rotation steps, each row followed by its count of steps
The counts run from 0 to 300.
[ 24  -3   0  19 -37  -8  49   2  12  21 -12  -7 -12  23 -42  -9  11 -26
  17   2  -3  -7  22  -7  19   7  19   1  -8   5  -6  25   2 -21  16 -37
 -35 -31  -3  45 -20   6  -8 -24 -22 -18 -33 -55   9 -27  11   4   8 -16
 -29  -6  -1  -2   4  -1 -50  -6 -24   8 -26  10 -30  -6   4   8 -62] | 93
[  7  -1   5 -12   0 -16  41  19 -37   7 -28  46 -10  17 -12   5   8 -12
  47  -1   0  21 -13 -31   8 -39   2  30  25  14  26  13  -3 -35   7 -16
 -36  11  -9  -6  -1   7  35 -29   0   7 -49 -21 -25  -7 -25 -16  -9 -45
   9  10 -13  -1  29   7  -5  16   0 -34 -35 -20 -29  45   6  16 -25] | 106
[ 21   2   7   4  11  19 -32  -1 -41 -26 -18 -13  20 -35 -32  14 -37  36
  -4   0 -14 -36 -19 -37  14 -37 -22  17  10  16  -9 -47 -26 -54  -2   4
  -9  -5  18 -13   0 -13  27  19   9 -10   3  10   9   2   4  -8 -25  -5
  -8   0 -29  19  -4  40  36  19  -8 -21 -16 -40  27   6   1 -33 -19] | 54
[  7  10 -18  30  17   8 -15  -6  -3 -28  -3  -1   0  -3 -22 -15  -3  -4
 -86   7  11  -6 -20  30 -43  23  17  -5   9  24  -3 -24 -13  -7  11  12
   3 -10  24  17  28   6   6  -6  12  -1  23  -3  48   4 -33  32 -55 -21
  22  52 -40   8 -15 -23 -47  -8   9 -16 -11   3  12  15  20  -4  28] | 193
[ 11 -25  14  26  54 -19  -4  -5  10 -26 -23 -27  15  -4 -13  -9   8  30
 -29  20  -8  13  -6   4  12 -15   2  -5  30 -32 -16  54  27  17 -33  48
   9  -6  -4  15  15   5  -4  -3  21  -2 -13  -1   7 -27 -31 -28   1   5
  42   1   3 -48 -41 -39 -10 -25  10   6  14 -12   9 -37  23  36 -21] | 140
[ -7 -39 -20  15  42 -24 -13  25 -15  35  -4  -7 -17 -11  17 -11  -6  -8
   6  12  13  38   7  30 -29  26 -22 -12  27  26  10  15  36   9 -20  50
 -29  54   7   3 -17  -8  -4   6  -1  16   4  26 -24  -9   2  -9  15 -47
  38 -11  -1 -15  -1 -54  -7  19 -11 -30  -1  11  29 -17  15  30 -21] | 127
[ -4  -2  -3  45   1 -30 -21  16  -6   2  -3 -52  23  -3 -10 -22  10 -34
   0   1  -1  -7  29   5  -4   6  26   7 -22  21 -16  14  16 -21 -11  26
 -46  13  24  32   3 -10   9  -8  27  10 -30   6  74 -22  -6   7   7 -41
  -8 -22   3  13  20  31 -26 -14   4 -21 -35 -27  20  15  41  14  -2] | 255
[ -9 -13 -36  12   7 -13 -19   4 -63 -18   0 -14   5 -32 -19 -20 -45  15
 -12  12   5 -27 -25  13 -15   3 -34   6   2  20 -11  -9  12 -30   7  29
   3  20  55  12  15  -2   5  33  16  21   3  34  -8 -14  17  23  -7 -29
  -5   9  -9  23  -6  41  20  16 -17 -18 -41 -25  35  27 -22 -44  -4] | 64
[  5 -14  41  24  62 -25   7  17  40   7  -4 -22  12   9  11   5   8  32
   7  12 -17  15 -48   6  19  26  -8   2   2 -38 -14  38  33  41 -15  38
  -9 -21 -13  20 -12  -7 -17 -22  29  -9 -16 -16  -1 -21 -12 -20   3  -1
  -4  -2  17 -19 -43 -30 -35 -11  -7  17  -4   7  -2 -49  13  31 -18] | 146
[  5  37  15  18  26  -1   2   0 -15 -24  30  -2  -5   3 -39  -1   2   2
 -41   0  14 -11  -8  36 -34  -8   7 -30 -28  -1  -9 -17 -27 -23  -3   6
   4 -55  13  28  17  16  17  -1 -31   7  27 -30  64 -11 -22  20 -12 -10
  35  44 -10  -3 -48  -5 -46  28   8  16 -10 -15 -26 -16  12 -11 -17] | 203
[ 19  18   4  10  28   7   6 -27  12 -29  -4   1  11   8 -47  16  13   3
 -81   2 -12 -11 -21  18 -31  -4  15 -20   3  10  -1 -22 -30 -23   4   7
  18 -32  12  24  20  -5  21 -12 -13 -18  24 -20  50   5 -38   6 -33   0
  23  49 -18  -6 -36   0 -42  -7  -6  19  12 -12  -3 -21  10  -7 -14] | 200
[  4   0  26   1  28 -33  18  -1 -13  -3 -13 -41  19   6 -32   6  10  -9
  49 -37 -28  11  -8 -12   1   5   7   6 -30  17 -11  12  30 -18 -16  34
 -21 -10  22  47 -24 -42  19 -24 -23 -21  -5 -12  -3   3 -23 -11  33  -4
 -32   2  40   5   4  47 -24  -5  -2  13  -4 -46  -8 -16   7  32 -33] | 267
[ 25  12  41   4  15  25  -7  14  -9   5 -26  11  26  12  -9  45  -4  45
   1   1 -24 -39 -74 -34  -1 -17  -8  14  -4   1   8 -52 -36 -28  15   3
 -13 -16   1 -17 -22  -7  11  -7  39   0 -15   1  34 -26   5 -23 -45 -19
 -20   6 -21  27   5  40   3  18  -1 -21 -22  -3  -1  -9   1   6  -2] | 44
[ 26  17  48   8  13  18  -2  19   5  14 -23  -1  19  20  -7  43  -4  42
  10   0 -28 -43 -74 -35  -5  -4 -11  16 -12   3  15 -54 -33 -22  14   0
 -21 -13  -2 -16 -30  -8   4  -8  29  -4 -10  -2  30 -25   9 -19 -44 -15
 -30   0 -10  30  -4  34   4  19   2 -10 -24  14  -2 -23   1  10  -6] | 43
[ 19 -26 -18  -3  10   0   0  10 -51   0 -38  30 -14 -21 -19  -9  -8 -15
  22  -2  11  36  39 -26   6 -46  -4  14  48  34  18  -1   5 -43 -20  -1
 -33  31 -14 -20  -7   1  26  -4 -16  -2 -24   5 -40  10 -23 -29   0 -38
  32   1 -33 -14  17 -24  28  14  -1 -38   3 -23  -1  27  15   3 -40] | 115
[ -5 -11  22  40  50 -22  -8  22  -5 -17   3 -28   3 -12  -5 -19  -8  23
   3  19  13   9 -10  16  14  -5   2 -10   6 -39 -22  61  31  23 -36  52
  -2 -24  -5   6  14  21  -4   1  20  15  -9 -12  23 -33 -10 -10   3   1
  43  -4   5 -45 -47 -37 -20  -9  32   3  -1  -8   0 -30  29  26  -9] | 142
[-11 -30 -20  15  41 -24 -11  23 -41  11 -10   4 -19 -14   8 -22 -11  -5
   8  19  23  31   9  19 -26  -4 -18  -3  33  16   9  26  34  -9 -23  50
 -16  50   9  -5  -6   4   7  17   1  27  -6  33 -20  -8 -15 -11   4 -44
  57  -5  -8 -20  -6 -43  11  20  15 -40  -2  -1  20  10  17  24 -11] | 125
[ 13 -22  -8   6 -26  10  35  15 -78  -4 -37  -2 -14   0 -24 -30 -27   7
  56  -8  34  15  -3  29  -5 -16  -8  16   4   8  15  29  33   6  -5  24
   2  -7   0  -7 -16  22 -39   6  -3  15  18  16 -47 -30 -13 -14 -11 -15
   9  20 -11  -8   2  -5  18  11  40 -24  16  21 -38  -4  -6  27  12] | 289
[  2  35  25  -3  46  -9  19  -1  19  -2  27   5   0  21 -27  28  12   8
 -28   5 -16 -10 -45  32 -34  12  -7 -30 -31   9   0 -30 -23 -18  12  10
  -1 -41   3  25 -13  -2  20 -12 -30  -8  21 -25  40 -11 -15   1  -2 -10
   5  40   6   5 -38   7 -53  29 -26  29  -5  -1 -26 -31  -5   4 -34] | 206
[ 33 -32  -6 -13 -13   6  39 -13 -42  -4 -54  -8   1  -1 -36  -2 -15   5
  52 -24  -4  26  -2   9   6 -11 -16  13  13  19  11   8  36  -4  -7  16
   3  -2 -12   8 -40 -14 -32 -12 -23 -29  26  12 -73 -11 -20 -31   7   4
 -26  23   8  -5  12   8  15  -8  14   5  36  13 -28 -28 -12  22 -21] | 285
[ 29   1  12   3 -26 -11  56  -9 -18 -17 -33  14  -3  20 -53  -3  21 -10
  23   8  -7   0  15 -31  23 -43  21  21  13 -10   6  31 -22 -44   8 -23
 -21 -26  -3  29  -4  11  20 -19 -12 -10 -51 -49   0 -26 -25 -11   0  -6
   4   7  -5 -17   5  13 -23  -8   6  -7 -27 -16 -36  21   3  14 -53] | 97
[ -5  -2  15   0  26 -34  13   2 -49 -26 -23 -19  30  16 -25 -11   4   3
  49 -37 -17  11 -24 -16   5 -32   8  23 -13  15 -11  38  34 -12 -20  29
  -9 -14  29  29   1 -18  17 -27   6   0  -8 -12  -5   4 -35 -13  14 -25
 -16  27  22  -7   8  62 -14 -10  16  -3 -11 -63 -24  14   6  20  -5] | 270
[ 24  15   0  20  23   9  -3 -18  30  -8  -1 -11  -7   2 -30  18  11  -7
 -82  -2 -11  -2 -15  25 -40  29   7 -23  -6  27  -7 -35 -23 -12   8  -5
  11 -23  10  33  -6 -17  13 -12 -19 -23  32 -23  43   8 -22  14 -27   0
   8  39 -17   1 -29 -16 -54  -4 -24  19  14  11   2 -33  14  -1 -27] | 198
[  6 -38 -12  46  36  -7 -34  13  -8   3  -4 -23   2 -19   3 -24 -10   4
 -26  15  23  25  34  28 -14   5   5  -9  35   9 -24  47  41  19 -41  39
 -22  15  -2  11   9  11 -19  13  18   9  -3  12  11 -14   6  -8   8 -30
  40 -10 -19 -46 -29 -54 -15 -12   5 -14  10   3  23 -28  31  13 -22] | 134
[ -6  -4 -24  32 -35 -30  47  -2 -18  -1   7 -27 -15  23 -36 -39  -7 -17
  -1  27   4 -17  -4  43  -9  30  -1 -10 -27  -6  -5  44  16 -10  21   9
  -2 -12  36  61  -2  17 -19   2  -6  15 -20 -22  11 -48  11  34   4 -21
  -5   9  15  -1 -16  11 -46  -8 -13   3 -43  16 -13   3 -10   4 -29] | 83
[ 12  -3 -20  26 -43 -11  36   8 -19  -9 -10   1   1  32 -42 -27   8 -22
   1  11   9  -8  11   3   4 -12  28  13   3   3 -15  49   5 -17   9 -32
 -27 -27  13  43   9  31 -10 -15  12  10 -44 -42  25 -36   1  18  -2 -31
  -7   9 -13 -16   1  15 -48 -21  -9  -2 -49   2 -35  18   8  -8 -32] | 90
[-23   5  -7   0  -7   0   8   7 -36  11   4  27   0 -17 -12 -13 -20  -3
  17  35  13  -2  -3  44  -2 -30 -32 -11  -8  -4  16  -7   2 -31  25   6
 -32   6 -28 -33 -15  23 -10   9   8  29 -14  41  13 -64  10 -21  32 -24
  -8  11 -23  37   7  27  30  54 -19  -5 -31   6 -24  31 -26 -43   6] | 229
[ 16 -13   1  -3   9  -6  15  32 -19  40 -12  34 -27   1   0  10  -2 -29
  53 -11   8  30  19 -17  -3  -7 -11  14  19  41  21 -12   6 -25   2 -19
 -60  29 -21  -9 -27  -4  15 -23 -23  -6 -27 -18 -42   4   7 -17   6 -46
 -10 -14 -16   7  34 -20  -9  30 -23 -28 -24  -3  -8  15  14   5 -50] | 110
[  7  -2  11  28  16 -23 -13  -3 -30 -28 -21 -50  31  -9 -39 -18   9 -10
  11 -27 -15  -1  32 -22  11 -27  32  16  -6  19 -21  29  15 -31 -30  26
 -24 -19  28  39  15 -16  22 -17   8  -8 -23 -12  50  -1 -29 -11  16 -13
   2  -3   9 -10   2  44 -17 -21  17   1 -19 -62   0   7  34  10 -20] | 262
[ -9   8  16  21  18   9  -6  29  -8   3 -15   9 -31 -46  21 -10 -36  12
  28  -7  31  19 -28  16  21  38 -32  35 -10  -2  -3 -45  15  19  28   2
 -35 -11 -29 -24  -2  -4 -24 -25  10 -24   7 -10 -51  12  -1  20 -24   9
 -47  15 -26  46  14 -22  -4  27   7 -16 -23  10   9  27  10 -23  31] | 170
[ 14  29  50  32  -5  25  -6  30 -20   3  -4 -13   2   4 -15  19 -14  31
  25   4  15 -42 -46  -1  -2 -10   2   2 -34 -14   1 -32 -37 -24   2  13
 -19 -45 -13 -16 -14  20 -15  13  17  16  -5 -12  61 -51  10 -13 -42 -12
   1  -4 -19  18 -17  14   4  31  34 -17 -19  15 -26 -18  11  19   3] | 39
[-11  -6 -18  -8 -11  -2  18  -9   6  31 -22  15   2 -10  -1  12  -9  -8
  -5  32 -13  -1 -13  30  -8  -1 -36 -10   0   8  25 -23   7 -26  34   6
 -37  26 -28 -17 -46  -5 -13  -2  11   6 -13  50   0 -51  18 -32  29 -21
 -37  -2 -15  47  13  21  21  36 -44   1 -18  29   1  13 -25 -31 -11] | 232
[ 19  17  29  20   4  32 -25  27 -33  -3  -7   9  23   0  -9  24 -20  37
   5   1   2 -46 -52 -32  -1 -28  -2  22  -2  10  -3 -42 -33 -31   7  -6
 -27 -23   5 -26   3  14  12   6  43   8 -18   2  40 -16  12 -11 -48 -34
 -15   0 -35  24   6  42   9  20   9 -26 -37 -11  -5   3  12 -17   2] | 46
[  7  31  10  23  28   7   1  -7 -19 -31  12  -1   3  -1 -44  -1   5   3
 -57   6  12 -16 -10  27 -35 -12  14 -28 -15   6  -8 -13 -33 -26  -5   1
  13 -47  14  22  23  13  25   2 -19   4  20 -27  62  -7 -29  15 -23  -5
  39  48 -20 -10 -44  -4 -41   9   7  15  -4 -18 -24 -10   9  -8 -11] | 202
[  8  25  14 -11  28   4   7  12   2  13  34  35   8  10 -13  29  -8  -4
  -8  -5  -3  -7 -33  29 -24  -2 -14 -24 -14  21  -4 -13  -5 -17   8 -31
 -33 -36 -21  -5 -18  10   6 -14 -12  -4   6 -12  30 -13  18 -12  14 -27
 -36  36 -22  13 -16  24 -46  34 -56  34 -18  -8 -43 -15 -16 -44 -33] | 214
[ -6 -11  -4  18   1 -31   8 -19  25   3 -39 -41  23   9 -13   1  24 -14
 -26  22 -39 -11  -8  -4  -5  13  10   7  -1   9  12  -2   6 -27   9  50
 -28  34  27  33 -16 -32  14 -14  31   0 -34  26  54 -32 -24  -8   7 -27
  -2 -21  25  22  14  34  -8 -20  -4 -13 -29  -6  33   8  16  26  -5] | 251
